One turn sends every row of this set to another row. A few are shown first. Where does it send the rows asked after them?
rana: [-3.06  0.95 -1.61  2.22 -1.23 -1.45  1.77  3.56 -0.12  2.13 -3.09  4.05]
bebu: [-0.54  0.99 -0.34  1.96 -4.09 -3.82  1.90  1.03  0.14  3.45  3.61  1.25]
rapu: [-0.40  0.47 -1.79 -2.06 -1.79 -0.57 -1.61  0.48  1.82  4.87 -0.01  0.72]
zofot: [-0.89 -0.69 -0.14  1.00 -1.69 -4.07  1.62  2.10  2.78 -0.01 -1.74  4.62]
pusun: [-0.66  1.85 -2.01  2.02 -1.33 -0.65  1.63  2.91  0.38  5.19  0.93  2.18]
dedu: [-3.46 -2.50 -3.57 -0.45 -2.53 -0.13  0.54 -0.28 -0.54  1.97  0.94  0.93]
tozok: [ 0.47 -0.73 -0.43 -0.98 -1.89 -2.23 -1.06  0.81  0.40 -0.97 -1.59  0.48]
zuga: [-1.43  1.30 -0.30  0.03  0.26 -2.21  0.75  1.49 -0.55 -0.66 -2.21  2.34]
sotu: [-1.76  2.03 -0.53 -1.00 -3.52 -1.92  3.28  4.04  0.96  5.23 -0.39  1.80]
Det: [ 0.21  3.11 -0.55  2.44 -2.21 -2.40  1.82  1.82  1.05  3.20  0.31  4.21]
nagad: [-3.45  2.24 -1.39  2.36 -1.68 -5.13  0.90  1.98 -0.73  1.24 -0.30  2.55]
guful: [-1.60  1.53 -1.78  2.52 -3.65 -5.05  0.20  1.65 -0.28  3.80  1.91  0.90]
Toku: [-3.19 -3.20 -2.69 -0.35 -0.71 -1.87  1.99 -0.22  0.49  3.17  1.12  1.60]
Kebop: [-2.65 -1.72 -3.31 -1.33 -4.18 -1.19 -1.85  1.65  2.11  4.14 -0.94  1.25]
leze: [-2.78  0.18 -2.81  0.70 -4.27 -2.69 -0.95  2.01 -0.33 -0.59  0.74  0.26]
Pon: [-1.40  0.04 -1.17  1.68 -1.64  0.06  2.15  2.36 -2.22  5.24 -0.10  1.71]
molis: [ 1.21 -1.70 -0.54 -0.37 -3.54 -1.36  0.19 -2.07  1.36  3.28  0.38  1.62]
Bimo: [-2.31 -1.11 -2.19 -1.74 -1.86 -3.64 -0.88  0.59  3.17  4.81  0.64  0.84]
kaso: [-1.84 -1.52 -2.22 -1.66 -1.97 -3.59 -0.86  0.58  3.01  4.73  0.45  0.72]
fako: [-0.52  0.28 -1.94 -2.32 -2.15 -0.62 -1.48  0.38  1.92  4.48  0.32  0.59]
nep: [-2.92  1.85 -0.82 -1.99 -5.49 -3.38  1.29  2.69  0.10  1.51  0.26 -0.05]
gife: [-1.37  1.14 -0.93 -0.13  0.24 -2.78  0.43  0.94 -0.85 -0.59 -1.89  1.99]
dizug: [-3.53 -1.39 -1.73  0.83 -3.74 -3.44  0.04  1.28 -2.49  1.12  0.43 -0.14]
ditam: [-2.15  0.66  0.24 -3.41 -3.68 -2.66  1.09  2.05  0.01  0.62 -1.70 -0.07]
kug: [-0.16  3.97 -0.45  2.24 -2.39 -2.27  1.37  1.94  0.60  2.62  0.12  3.80]
buzan: [-0.47 -2.02 -1.26  1.87 -2.25 -0.90  1.60  3.58  1.93  4.07 -2.26  3.40]
gigir: [-2.91  2.29 -0.62 -0.83 -4.03 -3.96  2.23  2.96 -0.14  4.67  0.37  0.49]
ril: [-0.48 -2.99 -0.45  1.25 -3.12 -1.43  3.18  2.68  2.54  3.03 -0.22  3.61]
Bilot: [ 0.38 -1.01 -0.19 -0.58 -4.24 -1.26  0.44  0.75  0.88 -1.24  0.84  1.22]
Seni: [-3.72  1.94 -2.34  2.47 -1.54 -4.76  0.43  1.93 -1.29  2.26 -0.38  2.60]
vibu: [-0.99  0.09  0.15  1.25 -1.37 -4.05  2.15  2.44  3.10  0.47 -1.96  4.46]
kinib: [-2.73 -1.71 -3.12 -1.42 -4.18 -1.05 -1.43  1.74  2.28  4.27 -0.40  1.34]
vos: [-1.89 -0.93 -2.71 -0.23 -0.63 -0.08  1.18 -0.80 -0.80  3.98  1.45  0.82]
Mipup: [-0.80 -2.78 -1.02 -0.78  0.37 -2.61  1.73  2.37  2.53  0.59 -1.48  1.98]
Gade: [-2.17 -0.50  0.11 -1.69 -2.35 -1.98  3.52  4.21  1.56  4.25 -2.66  1.92]
fet: [-1.36 -3.17  0.24 -0.53  0.43 -2.78  2.27  1.23 -0.07  1.45 -1.53  0.78]
pab: [-2.37  0.27 -2.03  1.99 -0.63 -0.73  2.04  3.20  0.01  2.36 -2.94  4.10]
nefaf: [-1.67  1.71 -1.09  1.23 -4.58 -2.85 -0.19  1.91  0.67 -1.19 -1.11  3.04]
serot: [-1.46  1.79 -1.16  1.49 -4.87 -2.84 -0.65  1.23  0.08 -0.98 -0.36  3.21]
Pizog: [-1.44 -0.54  0.24 -2.99 -2.70 -2.80  2.83  3.05  2.55  1.34 -1.92  1.25]
rim: [-0.09 -2.40 -1.74  0.73 -5.09 -0.78  0.63 -0.50  0.94  4.12 -0.14  2.96]
tema: [-0.47 -2.33 -1.54  0.37 -4.44 -3.75  0.61 -1.48  1.14  3.85  1.28  1.93]

serot goes to Seni
Pon goes to ril
tozok goes to leze
Now find these:
sotu goes to Gade
Toku goes to molis
nagad goes to kug

